Each row is where one point has got to under a steady rotation. How many ticks took it there?
The counts run from 0 to 145.
21.5  -16.7  -6.1  -19.1  -5.5  30.2  25.3  -12.1  30.9  -33.5  4.9  -2.6  -1.0  -7.5  -23.6  -35.4  -20.6  39.1  14.7  24.7  16.0  -16.4  -11.1  -9.0  4.0  9.9  -1.7  11.5  26.7  -12.1  -6.4  -6.7  3.0  -10.1  2.6  -4.4  3.0  3.7  -4.8  22.2  -36.7  1.2  4.3  21.9  -6.9  9.6  3.8 -> 76
55.4  6.2  7.2  -10.9  12.4  11.1  -3.0  -10.9  22.5  -0.4  29.7  -5.5  26.0  -13.6  -10.9  -26.1  -24.4  16.5  4.7  5.9  3.8  -2.2  -11.9  -19.7  3.8  -45.4  10.7  17.4  13.5  2.5  -2.1  17.0  7.3  -3.7  2.4  18.8  13.0  13.9  -15.0  5.1  -23.9  -13.6  21.0  11.8  -6.3  14.3  4.8 -> 42
32.6  20.7  1.3  -19.5  -1.1  22.3  12.4  3.3  18.1  -2.2  4.7  -25.0  26.7  -0.9  -4.3  -29.6  -39.0  40.4  -3.4  8.1  -3.7  3.3  13.3  1.5  -14.2  -16.2  14.0  5.2  13.5  6.0  -34.3  4.5  22.7  -14.1  -10.9  -1.5  4.6  -12.6  -6.1  4.9  -29.2  -5.5  16.3  11.6  -6.1  19.6  3.6 -> 80
12.9  -10.8  -3.3  21.3  -3.3  36.8  9.1  -35.1  -8.7  -32.4  -7.5  16.8  4.5  5.8  -14.4  7.5  -26.0  -1.2  14.1  -11.6  -7.6  4.0  -43.7  -9.5  -2.0  27.0  23.4  -26.0  6.0  2.1  13.7  24.5  3.3  0.8  2.7  -10.1  16.8  17.6  -8.1  23.7  -4.4  -13.3  -16.1  12.3  -32.8  -3.4  -10.5 -> 24
9.9  -12.9  29.2  -15.5  11.7  -3.2  -2.2  6.0  -5.7  20.8  -11.2  -12.8  33.1  4.6  16.2  0.5  -32.0  27.0  -34.6  10.0  4.3  -12.9  -3.1  -4.9  11.5  -17.7  -7.3  20.6  24.1  13.0  -9.7  12.8  17.2  -5.8  -11.3  15.0  4.2  -5.4  -38.4  4.4  -46.9  -15.9  15.8  -15.0  -0.6  -0.9  -1.5 -> 47
-1.3  16.2  21.6  -8.9  -6.1  -0.6  -18.8  -2.1  -5.5  7.6  -16.3  5.8  35.2  20.1  9.2  -7.0  -22.4  -15.3  -12.0  -26.5  -16.7  -2.6  -7.1  13.3  3.8  -3.4  10.9  -19.4  6.8  25.3  -42.1  14.8  21.5  -37.7  -23.3  13.8  10.8  6.4  -33.5  -13.5  -24.5  -7.6  1.8  -7.8  -18.9  7.3  -11.7 -> 15
11.6  -3.4  4.9  -1.9  14.6  32.9  3.8  -15.6  6.7  -34.2  3.1  40.0  20.5  8.9  -3.3  -30.0  -19.8  1.3  15.7  -0.3  -1.3  0.8  -30.8  -15.3  -12.8  -0.1  13.0  -1.3  20.0  4.3  -19.9  10.4  -4.2  -3.1  -19.4  13.8  35.3  24.6  -12.4  15.6  -10.6  0.0  19.6  12.5  3.6  29.1  -13.6 -> 145
33.4  -5.5  14.3  -16.3  1.1  34.7  -9.0  -16.2  25.7  -21.3  -12.1  -1.5  -8.9  10.0  -5.1  -22.4  -36.1  -3.5  5.6  30.6  23.4  -18.9  2.2  -12.1  -10.2  -12.4  6.7  -11.7  25.6  14.5  -12.6  18.4  -1.3  -5.9  -15.8  33.1  14.8  -5.4  -28.2  -2.6  -6.0  8.3  -1.6  22.4  17.3  -11.7  2.4 -> 111
25.2  -8.5  13.5  -13.2  9.6  40.7  1.4  -2.8  13.7  -18.6  -12.6  0.1  -11.4  9.7  -1.6  -27.1  -43.9  7.5  4.1  27.4  18.9  -15.3  6.1  -18.3  -23.0  -8.8  7.3  -5.8  27.1  17.0  -15.3  14.5  7.3  -3.4  -13.7  21.5  15.7  -8.3  -29.5  13.4  -9.7  10.6  -3.2  24.8  16.0  -12.6  9.0 -> 112
-4.1  -21.9  23.3  -20.7  -2.0  25.3  13.9  -3.1  6.7  -18.9  -7.6  7.1  -8.3  5.4  -3.1  -35.9  -31.2  21.6  -0.6  20.7  12.3  -13.1  11.9  -12.7  -23.0  9.1  5.2  0.2  34.2  17.1  -24.6  -5.4  17.6  -17.5  -15.6  -4.0  10.2  -2.2  -33.0  21.0  -34.2  -0.4  -6.6  17.6  20.2  -15.4  4.8 -> 114
1.4  6.9  28.1  -3.1  12.1  -7.6  3.2  11.0  -21.3  7.4  -10.6  13.7  35.1  3.4  12.9  -3.8  -26.3  34.5  -33.3  -11.1  -8.4  3.5  -13.0  -10.4  14.1  -8.5  0.2  11.7  12.7  4.3  -13.1  10.5  37.8  -0.2  -11.5  -8.1  14.6  -21.3  -30.1  28.6  -41.9  -18.2  9.8  -21.9  -16.2  -5.4  8.1 -> 49
8.1  -29.5  5.6  -6.4  9.5  12.2  -12.3  -28.5  8.9  0.1  -3.8  -26.4  18.6  -9.3  -4.6  20.1  -26.9  25.3  -3.3  -12.1  -6.5  -3.1  -24.6  17.9  -6.8  14.2  -23.1  -9.5  20.1  14.6  22.6  14.0  7.2  -23.5  3.7  -20.3  -8.6  24.9  -29.5  13.4  -43.3  -33.4  -9.2  -8.5  -17.3  -6.9  -3.3 -> 128
6.3  0.3  5.8  -4.3  30.5  24.5  -17.7  1.3  -3.8  -8.7  -11.0  24.9  26.0  -5.3  -7.1  -22.7  -42.2  21.9  -3.9  -17.5  -12.3  5.4  -15.7  5.3  -5.6  -2.9  -20.2  4.4  10.4  16.8  -20.9  20.4  19.6  -15.0  -26.6  3.0  5.6  7.1  -31.1  21.2  -31.6  -11.8  2.3  -7.5  -12.4  15.9  8.0 -> 11
17.3  14.7  22.3  -36.3  -14.0  -12.0  -18.2  -12.5  38.9  -22.3  23.5  -4.8  7.2  -4.1  -9.3  -4.6  11.6  -4.9  0.9  -20.0  3.0  -2.6  0.9  -1.8  -12.3  -19.9  -6.5  -0.3  8.9  -11.1  -39.9  -0.8  13.2  -30.4  12.7  -10.8  20.7  3.9  -1.1  6.4  -36.4  -31.0  -1.2  -5.3  17.7  -15.5  2.6 -> 1
17.5  11.4  9.1  -12.4  11.0  6.0  -9.3  -13.6  -9.3  -8.9  -2.8  0.0  26.0  0.7  17.4  19.4  -25.9  6.8  -6.6  -36.6  -24.4  14.9  -21.9  7.7  -35.3  7.7  -6.8  -16.4  1.8  12.5  -15.8  10.5  19.8  -16.3  3.1  -26.4  20.3  15.0  3.2  24.0  -20.9  -40.4  7.9  -13.6  -10.8  22.1  -1.1 -> 132
-9.1  9.3  25.1  -1.1  5.7  -12.3  7.6  5.8  -12.9  4.8  -9.4  23.3  31.8  2.4  11.2  -8.5  -13.6  26.7  -24.7  -20.7  -14.1  3.5  -14.1  -6.3  13.4  -2.2  5.5  7.0  4.6  1.3  -13.9  4.4  36.1  -12.9  -10.3  -14.8  15.7  -14.8  -23.9  31.8  -49.6  -16.7  5.9  -21.1  -21.9  -6.2  6.0 -> 50
2.5  -11.6  6.4  0.1  2.1  30.1  -7.1  -19.3  14.6  -50.1  -6.2  25.1  11.2  7.3  -15.9  9.5  -14.4  -14.6  0.3  4.8  4.5  -8.9  -49.6  -5.1  23.1  -1.2  -17.2  3.6  18.0  -8.6  -12.3  32.2  -12.5  7.1  -10.3  29.7  13.5  22.8  -15.7  2.5  -18.0  -12.1  1.4  5.8  -4.5  14.6  -20.2 -> 142
-8.6  -7.0  25.7  -17.3  -18.8  21.1  8.0  -7.8  9.0  -15.6  -1.6  -14.0  13.9  16.5  -22.2  -20.3  -30.9  18.7  -14.2  9.1  -0.3  -6.0  24.6  -4.2  -4.9  9.6  7.8  1.4  21.4  8.9  -44.7  4.6  13.6  -26.5  -17.3  -5.7  -4.6  -4.0  -27.4  7.3  -35.9  -9.7  -14.9  0.8  19.0  -22.2  -9.7 -> 116
7.5  6.1  30.8  -7.4  4.5  10.2  -12.3  1.6  5.8  -19.0  -41.7  0.0  -1.4  18.2  41.6  36.2  -21.5  -11.6  -19.7  -2.3  11.0  1.1  -32.4  2.5  -27.9  1.3  -8.8  -24.1  11.6  3.5  -9.0  22.2  16.5  4.4  -11.6  4.0  29.9  -28.2  -5.5  2.7  -7.8  -19.2  3.4  -13.1  5.1  -2.2  -0.5 -> 99
23.4  2.8  14.5  -12.9  -10.7  6.1  22.7  -9.5  8.8  -45.1  26.9  9.9  5.2  -7.6  -27.0  -10.6  -3.4  5.4  -5.0  2.8  6.7  -4.9  -20.6  -31.7  2.9  -16.9  10.9  17.4  10.6  -27.0  -20.9  12.0  15.2  10.9  26.1  -8.2  17.7  2.2  5.5  33.3  -31.3  -24.6  -4.3  13.7  0.4  -10.3  1.2 -> 37
11.2  -6.1  1.1  5.4  9.2  38.9  -7.7  -19.3  9.9  -51.8  -3.7  31.1  16.8  3.7  -15.1  -1.1  -27.1  -1.9  3.6  1.4  0.4  -3.3  -43.2  -11.6  15.3  -5.5  -5.0  -0.8  15.5  -8.8  -18.0  32.1  -10.8  11.1  -12.5  27.9  19.6  16.2  -12.2  7.2  -7.0  -7.5  1.6  5.2  -4.4  22.8  -17.5 -> 143
12.2  -0.1  26.0  -12.5  0.9  9.0  -12.8  -7.7  15.3  -9.4  -40.4  -10.1  6.3  19.3  46.3  36.8  -17.8  -15.1  -15.4  -0.3  11.1  -4.8  -32.9  14.5  -21.2  2.1  -10.2  -30.0  15.3  9.6  -4.6  19.2  8.8  -4.9  -17.7  4.8  25.0  -19.6  -8.3  -7.8  -8.6  -17.0  10.6  -11.1  3.6  0.8  -4.0 -> 98
23.6  28.9  10.6  -18.4  -29.2  9.5  1.7  -21.3  8.3  -35.3  -3.9  8.5  8.8  32.8  10.1  14.0  -21.8  -8.5  -15.4  -5.2  0.5  -10.9  -0.3  -10.7  -6.9  8.4  22.0  -35.8  2.5  -15.6  -41.8  1.3  6.3  -6.1  12.4  -1.6  34.6  -19.9  23.9  8.7  1.6  -3.3  5.3  -1.0  2.8  13.5  -14.4 -> 67
-12.9  -14.3  19.8  2.2  -22.8  -1.5  4.1  -10.8  -11.0  -11.2  -24.5  8.7  -3.0  13.4  -2.6  10.0  2.1  -31.9  -5.4  -14.4  -3.5  -16.7  -43.3  0.7  21.5  21.0  12.6  -27.9  11.4  12.6  -1.3  15.8  14.6  -19.7  5.4  7.9  6.4  7.9  -35.8  2.4  -26.4  -10.4  -14.9  11.3  -37.7  -28.0  -11.0 -> 20
-1.2  7.8  22.1  -12.5  -17.8  16.6  1.4  -5.2  6.3  -17.3  1.0  -17.4  20.7  14.7  -25.9  -17.7  -35.5  24.7  -16.3  0.5  -3.4  -4.3  30.0  0.0  -1.2  0.6  19.5  2.0  8.2  3.3  -52.2  11.6  25.1  -21.1  -14.0  -2.3  -6.3  -12.1  -22.5  11.0  -29.8  -11.9  -20.4  -1.2  10.2  -22.6  -3.7 -> 117
13.9  21.3  9.1  0.2  -11.2  20.6  -14.5  -18.3  32.0  -59.7  -5.8  26.2  0.7  16.5  -13.5  2.9  -5.5  -17.7  4.5  -1.3  9.0  -2.7  -28.6  -7.5  7.3  -7.2  2.6  -19.9  -0.7  -21.0  -33.2  24.7  5.1  -2.7  -7.9  17.4  26.5  -15.3  11.4  10.4  3.9  -6.4  -15.9  -3.4  4.3  -10.6  -5.8 -> 105
46.0  25.6  12.5  -24.4  12.4  -0.4  -31.2  2.1  25.1  -17.8  16.1  0.5  -9.5  -20.5  -15.1  -10.0  -5.6  -15.0  -0.1  -16.8  0.5  -9.9  -14.8  -12.4  2.8  -42.3  -18.1  0.9  7.0  -6.5  -18.6  21.6  22.2  -9.1  15.7  18.1  14.4  -6.6  -21.0  6.2  -25.3  -19.0  -0.7  12.7  -7.5  -21.8  20.4 -> 4
30.8  15.4  1.2  4.2  -1.3  -7.4  -11.5  -24.0  6.7  8.3  -12.2  22.9  10.2  7.3  19.2  -1.3  1.8  -7.3  4.6  -23.0  -5.0  -3.4  -42.1  -9.9  25.9  -1.9  22.5  -30.4  -4.2  7.9  26.6  13.0  14.7  -20.7  5.8  1.5  29.7  -8.4  -18.1  14.7  -19.2  -2.9  7.9  -1.3  -49.2  -3.9  8.1 -> 56
12.7  -8.2  30.8  -22.5  -27.3  2.4  17.7  -10.7  0.9  -30.6  5.0  -23.9  3.6  16.1  -7.5  21.2  -12.4  -13.9  -26.7  11.7  19.6  -19.2  -9.0  -18.5  -2.5  -8.4  9.7  5.1  22.7  -16.2  -34.5  13.2  4.6  11.1  28.1  2.9  16.4  2.2  -5.7  7.2  -26.9  -23.8  -6.2  12.5  17.7  -14.8  -20.7 -> 34
15.7  22.8  15.3  -6.7  -11.9  8.3  4.9  -0.8  3.6  -8.7  14.1  -4.8  10.2  3.1  -24.9  -33.2  -17.2  13.4  -3.4  -20.1  -13.9  3.8  18.5  -10.6  -6.3  -8.7  32.6  -4.1  -0.6  3.8  -38.3  6.6  43.0  -26.2  2.4  -15.4  7.4  -13.7  -16.5  21.1  -25.5  -18.7  -16.4  7.2  -11.3  -29.9  9.2 -> 119
3.6  11.1  22.2  -24.7  -8.6  -12.9  -10.4  -14.4  3.0  -8.5  -2.7  -0.4  24.3  10.0  23.9  26.3  4.2  -25.1  -3.1  -35.9  -13.9  6.6  -29.0  10.9  -23.9  1.4  -10.2  -20.5  7.4  8.8  -27.1  0.3  12.7  -25.9  10.3  -16.7  26.3  20.2  -4.9  1.1  -25.3  -36.1  13.5  -7.5  -4.7  12.4  -11.4 -> 134
41.4  27.0  17.4  -30.4  -2.5  -3.5  -31.4  -2.0  34.8  -18.5  16.1  -7.5  0.4  -13.8  -15.2  -3.9  -0.7  -16.5  -7.6  -16.9  2.8  -8.9  -6.6  -3.6  4.1  -43.5  -11.8  2.1  2.8  -7.7  -31.8  16.7  14.9  -15.2  15.7  15.9  13.3  -4.2  -11.1  -1.9  -22.2  -19.4  -2.5  4.5  1.1  -20.4  8.9 -> 3
47.2  1.9  10.4  -20.7  20.5  5.0  -2.8  -6.3  14.2  10.9  19.3  -0.7  20.1  -15.3  2.5  -33.1  -20.9  20.1  4.7  6.1  5.4  -2.8  -16.1  -18.8  -5.2  -41.3  8.5  16.0  23.2  12.3  3.7  8.8  11.2  -4.0  1.0  12.7  18.0  11.4  -25.3  10.6  -32.0  -9.4  22.1  10.3  -7.5  13.1  10.7 -> 43
29.1  -3.6  11.0  -23.9  18.7  5.3  -20.8  2.2  23.5  -13.9  5.2  15.4  -13.6  -24.9  -9.6  -22.0  0.1  -4.6  10.5  -10.7  7.2  -14.6  -29.9  -7.8  5.1  -23.9  -32.2  6.9  18.8  5.5  2.4  10.3  15.2  -17.7  6.3  11.8  10.2  10.1  -33.0  18.1  -43.4  -12.2  3.9  15.2  -10.5  -19.5  23.6 -> 6
29.0  20.3  17.9  -32.5  -8.1  -7.3  -27.6  -8.6  39.7  -19.9  18.5  -10.5  4.2  -3.5  -12.7  -0.8  8.9  -14.8  -4.7  -16.4  1.9  -8.8  -2.2  1.8  5.2  -32.3  -8.1  1.2  4.6  -9.4  -41.5  9.0  14.4  -26.7  13.5  7.1  16.8  2.6  -5.3  -3.8  -32.1  -26.1  -5.2  -0.4  12.8  -16.3  2.2 -> 2
